In the data rows, 128 means zero.
Some points, each followed by its number:
[ 67. 135.  91. 165. 159. 133.  62. 150. 149. 147. 147. 178. 145.  83. 131.] 0
[151. 147.  52. 110. 125. 167. 118. 105. 184. 121. 119.  96. 133. 158. 143.] 1
[120. 112. 170. 198. 136. 131. 156. 141. 105. 137. 143. 158. 118. 100. 182.] 2
[154. 110. 122. 129. 114. 154. 127. 130. 142. 139. 126. 112. 119. 140. 158.] 3
[132. 134. 104. 105. 121. 129.  69. 127. 162. 143. 127. 137. 125. 124.  82.] 4
[ 89. 138. 124. 103. 142. 105.  94. 153. 122. 105. 126. 145. 142. 105.  93.] 5
[167. 124. 102. 146. 113. 161. 150. 119. 160. 152. 123. 103. 117. 153. 155.] 6
[122. 118. 169. 150. 126. 122. 125. 131. 105. 157. 149. 149. 116.  90. 106.] 7
[ 74. 138. 145. 191. 170. 119. 164. 131. 102. 125. 154. 158. 139. 105. 173.] 8
[222. 131.  82.  58.  64. 176. 116.  99. 189. 136.  93.  52. 110. 187. 109.] 9
[ 66. 120. 172. 145. 145.  79. 112. 177.  87. 109. 127. 189. 139.  81. 133.] 10
[148. 136.  80.  94. 111. 145.  65. 110. 172. 143. 116. 121. 126. 128.  90.] 11
[152. 130. 137. 134. 134. 138. 151. 109. 129. 151. 143. 108. 124. 131. 121.] 12
[141. 135. 102. 120. 130. 150. 101. 120. 146. 149. 131. 130. 122. 119.  99.] 13
[160. 139.  70.  57. 108. 140.  90. 127. 174. 116. 103.  95. 138. 162.  95.] 14
[106. 110. 180. 168. 134. 117. 121. 141. 102. 144. 128. 168. 125.  86. 152.] 15
[ 18. 143. 200. 146. 175.  38. 114. 183.  54.  78. 145. 203. 147.  68. 119.] 16
[ 91. 152.  97. 108. 155. 118.  89. 136. 139. 110. 149. 136. 140. 117.  94.] 17
[101. 107. 161. 220. 143. 141. 149. 132. 116. 150. 147. 165. 117.  91. 184.] 18
[ 91. 125. 189. 192. 165.  97. 191. 131.  80. 116. 150. 158. 133.  98. 174.] 19
[163. 135.  93. 110. 105. 158. 133. 114. 171. 117. 111.  94. 132. 165. 142.] 20
[ 90. 121. 192. 190. 161. 102. 165. 155.  66. 135. 155. 173. 117.  87. 160.] 21
[145. 133.  50. 114. 121. 166.  98. 118. 181. 132. 127. 104. 141. 153. 124.] 22
[116. 138. 150. 169. 151. 138. 153. 135. 114. 128. 139. 141. 135. 123. 162.] 23
[125. 120.  94. 121. 113. 146.  79. 145. 179. 131. 114. 140. 135. 143. 152.] 24
[ 72. 138. 140. 123. 140.  92. 112. 153. 106. 103. 130. 159. 140. 101. 120.] 25
[144. 122.  93. 177. 118. 177. 137. 116. 165. 142. 132. 127. 113. 145. 189.] 26
[ 61. 132. 170.  99. 153.  64.  96. 172.  68.  98. 140. 166. 138.  94.  86.] 27
[178. 142.  51.  76. 111. 170. 122. 101. 188. 132. 114.  69. 128. 179. 113.] 28
[ 84. 119. 186. 147. 149.  84. 134. 150.  68. 126. 139. 165. 129.  80. 125.] 29
[ 81. 130. 138. 163. 145. 132. 122. 144. 125. 119. 146. 162. 131. 113. 173.] 30
[204. 129. 122.  65.  88. 144. 144. 103. 150. 142.  99.  76. 119. 180.  91.] 31
[ 31. 123. 213. 155. 176.  43. 140. 190.  33.  70. 143. 198. 142.  66. 115.] 32
[131. 134. 104. 135. 109. 149. 113. 122. 158. 122. 119. 125. 136. 137. 145.] 33
[109. 122. 132. 162. 153. 121. 142. 133. 107. 139. 142. 136. 124. 115. 156.] 34
[175. 131.  89. 108. 107. 163. 113. 101. 170. 152. 118.  94. 119. 146. 114.] 35
[ 97. 155.  91.  85. 143. 111.  87. 132. 148. 114. 140. 130. 145. 124.  74.] 36
[235. 121.  87.  72.  72. 181. 124.  93. 185. 149.  90.  55. 106. 201. 101.] 37
[178. 135.  83.  79.  98. 144. 128. 122. 167.  99. 100.  79. 129. 183. 127.] 38
[113. 127. 160.  83. 126.  77. 110. 141.  96. 113. 125. 129. 127. 111.  84.] 39
[  0. 139. 191. 135. 179.  29. 100. 204.  38.  65. 153. 215. 154.  51. 113.] 40
[186. 129.  99.  63.  95. 141. 110. 103. 166. 140.  98.  82. 121. 159.  81.] 41
[167. 125.  88.  85. 102. 150. 118. 116. 163. 132. 105.  88. 127. 155. 104.] 42
[ 97. 128. 142. 228. 170. 160. 183. 116. 121. 144. 174. 153. 128. 107. 203.] 43
[192. 120. 119.  81.  92. 133. 137. 107. 139. 123.  96.  70. 120. 172. 104.] 44
[126. 130.  83. 118. 135. 147.  93. 128. 159. 123. 124. 121. 136. 130. 134.] 45
[128. 136. 110. 137. 132. 146. 139. 123. 136. 117. 128. 117. 130. 142. 152.] 46
[161. 140.  72.  55.  98. 148.  96. 117. 169. 105. 108.  89. 136. 166.  74.] 47
[ 95. 126. 183. 209. 149. 111. 196. 128.  75. 143. 161. 156. 126. 100. 176.] 48
[105.  96. 207. 234. 152. 131. 197. 148.  68. 141. 154. 178. 117.  86. 198.] 49
[138. 133. 124. 136. 126. 144. 143. 128. 136. 118. 134. 117. 135. 137. 149.] 50
[ 90. 119. 191. 220. 165. 112. 217. 146.  66. 123. 165. 159. 141.  98. 203.] 51
[138. 120.  90. 165. 133. 169. 135. 117. 165. 133. 139. 128. 129. 137. 186.] 52
[153. 126. 132. 126. 136. 129. 153. 107. 126. 144. 126. 113. 117. 141. 126.] 53
[173. 131.  77.  66.  87. 148.  88. 124. 169. 130. 103.  91. 127. 159.  96.] 54
[ 46. 114. 212. 147. 147.  41. 135. 178.  49.  81. 135. 191. 141.  84. 148.] 55
[ 66. 122. 181. 121. 142.  67. 104. 181.  73.  82. 111. 182. 137.  97. 136.] 56
[125. 138.  92. 119. 129. 148.  98. 137. 153. 118. 129. 131. 128. 131. 143.] 57
[107. 133. 105. 154. 147. 147. 137. 126. 155. 117. 140. 141. 140. 131. 171.] 58
[116. 116. 162. 199. 141. 137. 150. 125. 109. 139. 156. 163. 123.  98. 184.] 59
[ 88. 140. 113. 108. 155.  99.  99. 144. 119. 122. 140. 150. 149. 105.  76.] 60
[159. 143.  53. 103. 114. 167.  69. 113. 193. 138. 127. 108. 131. 151. 110.] 61
[171. 150.  45.  83.  99. 171. 106.  95. 196. 131. 124.  73. 136. 182. 110.] 62
[ 31. 130. 200. 124. 163.  40. 110. 188.  56.  86. 129. 194. 145.  64. 105.] 63
[138. 114. 147. 166. 132. 142. 134. 115. 125. 157. 139. 135. 107. 114. 126.] 64
[122. 114. 158. 167. 146. 131. 130. 117. 108. 176. 146. 153. 116.  91. 123.] 65
[ 78. 133. 147. 106. 138.  85. 111. 157. 108.  93. 129. 157. 141. 101. 108.] 66
[183. 136.  87.  89.  87. 168. 128. 103. 170. 125. 101.  81. 124. 182. 112.] 67
[228. 115. 129.  32.  77. 138. 137.  93. 148. 135.  81.  53. 113. 187.  67.] 68
[134. 135. 106. 126. 134. 134. 115. 127. 136. 142. 140. 125. 126. 121. 107.] 69
[126. 139. 104. 147. 141. 145. 143. 115. 150. 141. 140. 121. 129. 132. 162.] 70
[ 93. 114. 208. 180. 148.  97. 142. 141.  73. 151. 143. 189. 120.  74. 145.] 71
[152. 134.  89.  88. 113. 137. 120. 130. 154. 107. 109. 101. 140. 155. 133.] 72
[126. 133.  91. 120. 130. 144.  87. 113. 165. 133. 131. 133. 126. 120. 109.] 73
[ 92. 120. 182. 188. 155.  96. 174. 132.  76. 128. 157. 157. 134.  94. 173.] 74
[ 58. 128. 169. 184. 163.  99. 166. 151.  85. 106. 163. 174. 141.  93. 171.] 75
[ 46. 110. 230. 161. 173.  58. 161. 169.  21.  97. 141. 185. 132.  73. 127.] 76
[177. 132.  75.  62.  96. 153.  76. 120. 179. 150. 100.  82. 121. 162.  83.] 77
[140. 125.  91. 150. 111. 164. 126. 138. 167. 110. 118. 126. 138. 152. 176.] 78
[ 85. 134. 157. 128. 152.  83. 105. 151.  89. 128. 142. 167. 134.  83.  98.] 79
[100. 122. 159. 201. 156. 132. 192. 142. 103. 105. 139. 152. 134. 121. 210.] 80
New points follow, each followed by the numbers of its two nearest points above, looking only along the 5 directions in which the numbered points spread most, smallest number first.
[199. 127. 116.  16.  60. 122. 110. 119. 148. 117.  71.  57. 118. 194.  70.] >> 31 68
[ 88. 146. 117. 105. 159. 102.  92. 148. 119. 115. 148. 147. 137. 100.  73.] >> 5 60
[108. 128. 167.  95. 117.  88. 112. 151.  91. 113. 113. 144. 138. 112.  78.] >> 39 66
[ 99. 133.  99. 163. 143. 141. 118. 134. 145. 107. 140. 143. 137. 120. 169.] >> 30 58
[ 80. 150. 123. 118. 148.  98.  96. 146. 112. 131. 136. 142. 137.  91.  84.] >> 5 60
[241. 118. 126.  34.  69. 146. 137.  91. 140. 145.  81.  48. 108. 197.  61.] >> 31 68
[120. 111. 167. 177. 142. 123. 130. 125. 108. 161. 144. 160. 110.  97. 125.] >> 7 65
[223. 128. 115.  29.  74. 145. 125.  89. 141. 135.  94.  56. 109. 185.  58.] >> 31 68
[166. 132. 105. 107. 108. 153. 117. 104. 158. 148. 120. 101. 116. 143.  98.] >> 35 42
[173. 135.  88. 104. 114. 161. 118.  94. 164. 155. 123.  91. 115. 150.  98.] >> 35 42
[184. 107. 105. 114.  84. 174. 107. 114. 175. 129.  93.  95. 112. 170. 163.] >> 20 67
[114. 122. 140. 184. 145. 136. 172. 124. 121. 127. 156. 141. 125. 125. 185.] >> 23 59
[165. 128.  73. 127. 109. 175. 102. 108. 178. 159. 127. 105. 118. 142. 128.] >> 22 35
[137. 144.  53. 134. 130. 182.  88. 112. 189. 144. 139. 117. 135. 125. 132.] >> 22 61
[ 37. 119. 222. 171. 166.  43. 156. 169.  31. 114. 146. 192. 143.  60. 136.] >> 32 76
[129. 131. 150. 141. 135. 122. 130. 122. 101. 160. 136. 138. 118. 100. 101.] >> 7 65
[ 91. 132. 124. 183. 166. 132. 155. 139. 109. 141. 163. 154. 129. 101. 166.] >> 8 34
[160. 101. 167. 170. 107. 156. 151. 106. 120. 171. 129. 136. 101. 118. 155.] >> 64 65
[110. 127. 143. 110. 135. 109.  96. 142. 126. 119. 121. 149. 131. 105.  99.] >> 5 60
[ 84. 137. 144.  98. 149.  77. 108. 163. 101.  98. 131. 152. 145. 107.  99.] >> 25 66
[178. 126.  98. 125. 113. 168. 125.  94. 161. 177. 138. 106. 109. 135. 123.] >> 6 35
[ 81. 137. 136. 202. 168. 124. 169. 132. 105. 142. 167. 158. 133.  91. 169.] >> 8 59
[ 59. 118. 170. 140. 146.  82.  99. 175.  87. 100. 124. 181. 138.  91. 131.] >> 10 56
[ 66. 127. 177. 147. 146.  79. 104. 176.  74. 102. 126. 195. 135.  85. 137.] >> 10 56
[153. 126. 109.  89. 112. 136. 136. 130. 149. 109. 108. 101. 130. 159. 136.] >> 20 72
[217. 128. 124.  68.  89. 148. 149.  97. 147. 141. 109.  63. 111. 185.  89.] >> 31 44
[145. 116. 134. 180. 137. 140. 180. 115. 122. 129. 141. 125. 126. 138. 182.] >> 23 70
[ 59. 134. 164. 180. 169.  90. 161. 150.  92. 106. 158. 173. 144.  97. 176.] >> 8 75
[117. 124. 162. 130. 143. 108. 144. 136. 100. 141. 133. 146. 127. 110. 123.] >> 7 34
[173. 127. 102. 117. 109. 152. 129. 108. 154. 150. 123.  95. 118. 152. 113.] >> 35 42
[ 78. 118. 183. 154. 157.  80. 146. 150.  77. 126. 143. 172. 135.  90. 124.] >> 10 29
[168. 130.  72.  71.  95. 152. 116. 114. 169. 104.  98.  74. 130. 177. 116.] >> 38 67
[ 57. 143. 103. 156. 163. 127.  59. 163. 140. 121. 144. 193. 142.  70. 127.] >> 0 25
[ 83. 130. 164. 156. 147.  95. 135. 143.  96. 124. 146. 160. 132.  88. 135.] >> 15 29
[ 84. 110. 198. 173. 138.  96. 138. 138.  75. 146. 140. 176. 112.  86. 128.] >> 29 71
[123. 137.  88.  96. 119. 133. 115. 130. 151.  96. 123. 118. 138. 157. 121.] >> 45 72
[109. 137. 105. 123. 137. 122. 100. 130. 132. 140. 139. 134. 123. 108.  97.] >> 13 69
[250. 123. 120.   0.  58. 141.  95.  90. 155. 165.  76.  34. 104. 186.   0.] >> 31 68
[ 75. 120. 198. 135. 138.  74. 131. 161.  68. 113. 133. 165. 130.  99. 118.] >> 10 29
[161. 118.  93. 123.  95. 168. 129. 107. 172. 120. 110. 106. 122. 172. 172.] >> 6 20
[ 77. 128. 187. 146. 152.  84. 140. 155.  67. 115. 148. 170. 140.  89. 132.] >> 10 29
[ 43. 137. 160. 162. 160.  74. 150. 178.  76.  81. 148. 183. 151.  95. 164.] >> 10 75
[ 81. 128. 144. 197. 170. 122. 160. 135. 103. 129. 156. 170. 143.  94. 189.] >> 8 75
[222. 127. 115.  47.  70. 148. 148.  87. 153. 144.  87.  40. 117. 194.  64.] >> 31 68
[ 89. 123. 161. 179. 151. 118. 135. 136. 102. 136. 152. 175. 122.  90. 140.] >> 15 34
[ 47. 129. 162. 152. 159.  88. 107. 167.  88. 100. 152. 184. 138.  77. 122.] >> 10 79
[122. 120. 123. 182. 160. 138. 170. 125. 117. 134. 148. 133. 128. 119. 175.] >> 23 34
[189. 133. 102. 125. 114. 171. 116.  95. 173. 178. 134.  98. 113. 134. 117.] >> 6 35
[152. 123. 159.  97. 110. 109. 120. 124. 103. 150. 120. 118. 118. 121.  78.] >> 39 53
[175. 142.  78. 120. 125. 162. 142.  84. 171. 149. 125.  81. 125. 161. 124.] >> 20 35
[235. 124. 117.  34.  75. 151. 141.  84. 150. 144.  94.  27. 108. 203.  64.] >> 31 68
[251. 130. 137.  28.  61. 141. 144.  84. 152. 148.  85.  37. 108. 195.  53.] >> 31 68
